[[-45  27  16  16 -37  -9 -17   5 -19   7  41]
 [ 42 -69   9 -16  44  17  67  61  35  11 -20]
 [  7  -2  -3  -4  -3   1   2  -1  -5   2   1]
 [ 33 -16 -16 -14   6  10  13 -10 -10   8 -14]
 [-50  54  16  30 -29  -9 -44 -23 -26  -8  24]
 [ 62 -84  -2 -28  51  19  76  59  41  14 -30]
 [  4   2   2   5  11   4  -2  -1  -3   0  -9]
 [-20  29  -1  10 -20  -7 -27 -20 -16  -2  14]
 [-40  67  -9  18 -56 -10 -61 -61 -53   0  29]]	41

[[  2 -11 -26  27 -23  -7 -25   3  10 -13  34 -19]
 [ 38 -32 -81  -8  20 -29 -30  -1  -5  38 -14  33]
 [-15  12 -13  50 -23 -14  22   6  42 -44  39  62]
 [ 12  67 -46  36  59   5  24   2 -54  -1  11 -33]
 [ 26 -32 -69  -7  50 -12 -37   2 -39  25 -48   0]
 [ 39 -30   4  -4 -23 -15  11   8  38  11  -9  50]
 [-10  34  48  57  -5  12  53  22  38 -48 -18  25]
 [ -9  44  -1 -14  35  13  -9  -9 -40  -1  33 -58]
 [ 19 -41   6 -16  -9   2  39 -16  57  61 -35  36]
 [ 40  -4  39 -18   7 -28 -11 -70 -42 -26 -24  49]
 [ 49 -12  50  28   7   2  53 -45 -31  32 -61 -30]
 [ 66 -53  16  72  12  14   1  19   3  -1  11 -58]]	-19

[[  0  -6   9   1  -9 -25  23   3]
 [-12 -14   3  -5  24  46  -9  10]
 [  1 -27   3  20 -26 -17   8 -13]
 [  4  16 -19   4 -21   7  44  38]
 [-36  21  24 -12  16  45  -1 -23]
 [  4 -25  20  27 -33 -35 -30   7]
 [-10  13  12 -64  15 -29 -66  10]
 [-30 -13   9  -2  51  -4   4 -35]
 [-36  25  -4   8 -41  12  37 -45]
 [-60  23  73  41 -39  -7   1  77]]	3

[[ 43  48 -36 -10 -61  17  16 -19  14  34  17  10 -17   6   8 -39]
 [ 29  15 -13  56 -19  -2  55  11 -32  -8 -30 -52  11  -7   1 -32]
 [-36 -54  34 -14  44  35 -33  -2  18 -17 -15 -23  -1 -14  -1  49]
 [ 25   7 -24  33 -28  13  75  -7 -53  -1  12  20  -4  12  19 -31]
 [ 52  45  -9   8 -41 -22  19  40 -23   6 -40 -28  29   3 -16 -25]
 [-33 -49  -3  39 -22 -27  11  40  -5  -7  -2  23  60  32 -19  15]
 [ 37 -29  -7 -48   3  72  -6   1  -8 -40  -8  17  21  17 -28  18]
 [ 48  -4 -37  23 -31  54  -2 -16 -12  19  17 -39  30  30  -4 -35]
 [ 56   9 -10 -40   7  15 -47  18 -34  -2  10   8  51  38 -25 -10]
 [ -6 -35  -6 -23 -31  15 -27  20  -4  26  30  57  46  46  -6  21]
 [ 20  -8 -11  23  63 -23 -17   1 -47 -43  14 -20  38  23 -22 -28]]	-39

[[-54  27 -10  13  47  39]
 [-41  84 -70 -22  10   5]
 [ 43  66 -79  25 -61 -48]
 [-12 -27 -48  63  39  27]
 [ 60 -45  31 -36 -22 -28]
 [  8 -22  41  23 -63 -54]]	39

[[ 16 -36  27   3  14  20  30  -6  -5  42]
 [-33  16 -63  25  25 -18 -70  28   5 -15]
 [ -2   5  11  -9   2   4 -10 -12  -4  12]
 [ 27 -16  42 -13 -19   2  54 -10  -6   6]
 [ 37  -6  29 -17 -34  -5  68   5  -7 -10]
 [ -1  -9  14  -1   4  19  -2 -20   9  15]
 [ -6   5  25 -19 -11  12  -2 -29  -3  -7]
 [  0  30   7 -30 -25  -9  -9 -10 -17 -25]
 [-30  49 -28 -25 -39 -40 -26   7   5 -82]]	42

[[-26  -3  -3 -36 -39  -8]
 [ 38 -13  -2 -90  18 -22]
 [-11   1   3  56  11   6]
 [-47   3  14 -78 -23 -30]
 [ 40 -12  17   2  45 -22]
 [  5   2   7  59 -14  26]
 [ -6  34  13  96 -62  54]
 [ 37 -18  -6  21 -41  12]]	-8

[[ -4  27 -48 -42  11  34 -68 -18  36 -60  33  23  16 -59 -19]
 [ -5   0  -4   1   0  -1  -6  -1   1  -1   0   0   2  -1   2]
 [-30 -76 -16  35 -63   3 -36 -13  38  -3   0 -83 -92 -65 -75]
 [  2  -2   1   1  -1   0   1   1   0   1  -1  -1   0   0   0]
 [-68 -86  44  82 -49 -96  59   9 -74  91 -86 -81 -59  73  21]
 [-14  -4   1 -10 -14  -1 -10 -17   1  -8   2  -6  -6  -8 -14]
 [-19 -32  17   9 -47  20 -14 -26  38  -4  21 -38 -41 -32 -55]
 [  2  -1  -4  -8  -3   0  -6  -5  -3  -7  -1  -1  -2  -6  -5]
 [ 58  24  17  17  42   5  57  45 -10  29  -2  30  32  40  41]
 [-47 -46 -13   6 -38 -41 -18 -20 -29   1 -37 -47 -46 -12 -22]
 [ 22  41 -56 -41  34  43 -60   2  39 -61  37  39  31 -56  -4]]	-19
---
(44, 60, -52, -83) 44
(4, 61, 1, 87) 4
(-87, 10, 3, 30) -87
(-79, 100, -50, -23) -79
(97, -75, -44, 10) 97
(-71, -77, 94, 53) -71
(70, 6, 79, 13) 70
